In the data rows, 128 means zero.
Here are some points:
[134 133 109 173  78  68  73 151 127 170 179 186 187  87 122 178 112  73 176  79 104 135]
[105 155  50 152  95  66  76 143  87 143 203 177 150  75 103 141 112 115 152 101 120 159]
[ 94 158  82 125  87 142 131 166 128  83 148 143 142  82 104 166 111 106 152 100 118 169]
[109 162 118 125  78 151 160 145  99  88 126 159 113  79 107 121 129 131 196  92 108 154]
[113 176 198 125  64 202 180 128 154  66 122 183  84  98 143  82 119 127 194 142 114 189]
[133 172 255  98  94 222 182 107 151 148  64 146  48 138 169  85  93 119 211 164 160 207]
[161 172 255  76 139 236 158 132 139 186  81 101  58 146 147 109  98 125 151 172 130 207]
[181 127 255  74 152 195  91 186 126 224 118  71  45 185  85 115 157 149  72 106 126 204]
[148 102 212 104 204 116  89 176  83 255 124  70  55 176 136  63 174 165 132 137 108 217]
[131 114 230 111 206  46 127 162  77 233  63  75 105  91 123 113  96 131 122 168 151 223]
[102 161 247 124 182  38 225 109 132 163  78 125  56 103  86 158 101  82 193 173 177 156]
[171 166 255  89 103 124 183  98  73 124 172 187 111 128  92 108 121 108  84 123 129 146]
[151 139 140 129  69 114  77 108  71 159 219 185 134 189  84  69 180 136 120  72  90 135]
[148 120  64 180  82 127 170 138  97 198 167 123  55 188 119  74 181 123 100  96 104 142]
[163 165 169 176  72  84 126 179  77 194 128  93  76 147 137  62 120  98 103 141 110 196]
[155 183 180 175  64  60 112 185  85 222 112 101  76 144 128  75 114 132 105 138 120 189]
[167 161 161 171  75  77 129 177  77 203  80  83  53 153 133  88 127 127  99 102 127 199]
[143 107  95 139  82  58 147 152  73 221 145  87 126 186  92  92 172 151  95  79 127 169]
[146  92 123  94 137  40  72 111  80 188 102  81 178 183 141  69 177 173 119 177 112 159]
[107  75  82 103 187  57 107  86  99  72  82 119 223  97 148 133  99 171  74 165  91 179]
[152 101  77  76 176 195 138 139  76 164 165 123 182  79  79 152 121 100 163  86 114 172]
[142 130  56 158 132 239  65 126  98 213 164 134 119  99 155  72  79  95 183 143 138 191]
[137 151  78 187  93 212  99 102 121 207  87 136  73  99 200  94 110 141 141 135 144 133]
[113 135  52 184  89 160 120 110 140 158  89 135  81 128 195  88 156 152 101 103 152  70]
[114 153 118 144 107 127  78 119 148  96 130 127 156 117 168 131 177 172  76  83 135  86]
[ 99 167 178 115 137 102  82 138 148  78 114 123 130 122 171 118 171 161  74  79 143  84]
[ 99 152 175 127 134 114  85 141 135  65 153 130  89 139 156  98 167 132  78  72 139 109]
[116 144 209  93 148 163 106 108  97 120 143  82  45 139 127  72 165 103  76 115 167 151]
[107 124 255  90 214 159 132 134 110  88 145  91  92 146 113  71 165  72  91 119 170 179]
[101 101 254 117 231 168 155  95  97  96 180  78 210 155 113  69 153  89  97 108 164 150]
[117 121 199  88 126 118 119 116  99  68 166  86 255 171 111  73 147  89  97 109 165 157]
[109 121 121  77 148  48 131 128 168  86 169  90 255 139  85 103 134  96  89 157 161 167]
Here are 16 more points, each followed by its number:
[101 138 120  83 111  28 119 141 170  93 191  78 255 143  87  89 145  94  87 162 161 122] 0
[114 133  73 100 116  19  86 147 195 123 189  85 255 122 107 135 154  87  76 161 163 128] 1
[152 124  87 101 165  73  80  97 218 127 173  92 112  97 145 131 140 133 114 120 172  98] 2
[102 179 205 130 138 104 121 156 139  69 101 107 135 117 181 112 148 185 100  74 149  88] 3
[126 173 255 134 141 137 114 210  87 118 156 129 217 125 214  73 135 163 157 103 173  80] 4
[147 133 183 162  82 173  90 182 137  91 238 106 138  90 169  85  91 108 199 155 120 120] 5
[106 103  52 117  96 119  90 101 105  73 226 115 113 127  81  94  76 158 111  91 106 160] 6
[103  62 130 111  86  64 120 145  87  83 115 120 212 113 169 172  91 195  97 144 132 188] 7
[145  97 105 119 119  20  71 149 181 131 122 169 255 133 166 156 123 202 139 167  92 202] 8
[149 107  60  91 126  18  85 157 210 129 206 173 239 148 120 113 148 176 106 159 128 187] 9
[122 103  46 108 139  80  76 136 183 101 248 193 201 147  95  99 161 165 105 178 152 172] 10
[126 105  44 130 108  93  77 138 167 102 197 223 169 135  96 110 140  98  78 159 171 130] 11
[121 118  43 143  78  75  69 143 180 123 166 235 132 149 104 122 163 133 110 160 142 105] 12
[114 110  69 145  92  61  79 123 170 108  93 238 175 152  77 126 163  99 114 161 122  99] 13
[126  82  98 121 138  24 122 107 192  98 111 196 103 175 114 124 192 122 154 157  95  86] 14
[156  75 142 106 191  61 142 141 232  63 153 102  69 144 131 134 163 120 139 180  90 120] 15
Which two of these numbered points are nearest to each point below, looking only along the 8 directions in which the first points spread most? Their numbers follow each, nearest first.
[162 188 255 127  97 227 121 107 119  89 135 224  48 134 185 130 159 166  74 107  92  65] > 3 4
[128 123 100 133 132 203  65 101  83 122 122 115  87  83 151 104  96  79 184 142 139 205] > 5 6
[120  63  29  89 193  98 136 149 128 104 119 117 101 126 106 125 129  87  83 103 102 156] > 2 15
[194  93  30 110 188  98  72  90 191 218 209  70  47 118 136 224  95 178 166 109 111  71] > 2 6
[144 133  98  86 162  43 163 136 224 200  82  90 240 136 121 240  88 169 173 177 149  90] > 7 8
[140 132 233  97 138 125 150  97  92  74  85 231  94 164  89  67 150 164  89 111 124 142] > 4 3
[ 90  92 178 143 255  33 137 155 127 179 119 141  52  94 120 104  94 137 122 168 143 209] > 15 2
[ 93  95  71 164 111 194 139 112  66  70  94  73 245 189  96  89 170 126  94 101  97 172] > 10 6
[163 138 157 145 103 255  67  90 173  83 135 214  70 163 117 114 177  85 137  95 120  82] > 5 4
[ 94  74  47 108 166 122 118 142  76  67 151  74  47 124  99 118 123  91  78  96  97 159] > 2 6
[178  98  52  79 204 100  81  93 255 131  85  75 199 114  80 229  73 117 126 200 135 159] > 7 8
[185 133 255  92 160 184 140 186 108 161  81  94 121 156 127  72 156 102  86  84 141 101] > 4 15
[ 91 129  88 162  84 193 120  87  72  80  75  64 239 190 123  92 153 120  76 144  89 160] > 10 6
Here are 16 other points, each followed by its number:
[145  69  35  96 254  26  73 159 203  90 190  74  80 106 129 162 118  91  83 183  99 138] 0
[138  74  67  94 229  39 114  96 180  87 235  86 109  82  99 153  93  99 146 162 131 150] 1
[134 115 130  97 186  59 179 126 160 112 202  93 159  87  90 142 106  70 191 157 159 154] 2
[129 110  92 101 135  94 129 129 143 132 174 141 193  78  91 155 104  79 170 122 139 127] 3
[117 134  64 134  77  88  70 120  97  98 137 164 131 143 104 112 100 113 103  85 106 134] 4
[156 123  48 173 113 148 145 107 131 106  71 220  73 177  85 106 159 113 137  94 133  97] 5
[174 165 110 198 121 184 132 152 143 142  85 192 193 160 136  77 177  81 135 145 135  71] 6
[128 147  88 186  72 155 134 161  90 108  81 156 192 134 133 123 149 106 105 120 127  94] 7
[ 90 143  85 158 100 158  84 135  69 107 102  88 128 115 148 134 148 175  73  80  89  84] 8
[165  89  29 151 176 157 131 139 163 183 157  91  50 103 125 152 128 151  85  74 107  77] 9
[132  83  32 136 154 167 141 130 129 162 161  92  63 102 124 157 129 142  80  78 109  80] 10
[109  91  30 163 135 211 171 151  71 113 137  64  85 131 128 132 150 130  85 117 126  69] 11
[ 93 100  51 158 102 214 158 160  93  87 104  66  88 173 121 125 178 122 132 136 149  73] 12
[143 136 178 141  64 251  66 109 141  96  97 140  86 159 154  95 180 132  97 103 113  79] 13
[ 91 149 172  98  92  97 139  88  82  68  98 137  50  74 164 170  88 177 143  88 112  69] 14
[ 96 158 193  76  92  65 186 122 105 127  83 146  79  91 164 199  73 174 163 118 129  78] 15
The same question for these:
[110 183  44 241 104 136 142  98 113 148  86 142 201  82 229 174  86 193 160 143 143  73] > 7 5
[147  86  36 136 163 189 114 117 135 145 111  65  73 134 138 121 123 111  72  87  90 120] > 10 11
[123 124  98  86 157  35 122 117 239 219  64 150 152  89 132 231  97 171 105 161 121  88] > 0 15
[127 117  82 219  68 126 191 119 165 161 106  99  88 118 201 138 121 183 109 152  98  67] > 5 7
[151 138  52 207 145 209 152 109 145  65 138 231  77 158 107 143 166  81 149 129 161  67] > 5 12
[122 135 169  98 164  77 156  89 126  91 183  79  90  78 127 193  80 174 125 124 103  69] > 14 15
[113 152 125  79 139  32 170 140 177 137  74 123 168 124 147 241  95 190 173 164 131  78] > 15 14
[102 128 197 102 137 167 117 109 134  80 255 138 173 164 105  66 175 130  78 110 177 179] > 6 13
[166 137 131 188  71  86  76 173 163 217 151 173 111  98 125 184 103  73 178  83 112 110] > 4 7
[ 99 140 202  97 162 111 185 105 108 159 240 159 126  89  87 128  82  95 139 142 146 139] > 2 3
[123 175 179 134  91 229 124 128 127 111 153 210  52 131 144 154 147 125 105  93 136  78] > 13 14
[127 166  28 204  72 115 106 102 133 141  69 129 178  84 216 153  87 179 156 137 131  95] > 7 8
[128  73  27 121 182 124 170 146 147 116  66 108 110 172 119 122 206 129 149  83 126  95] > 11 12
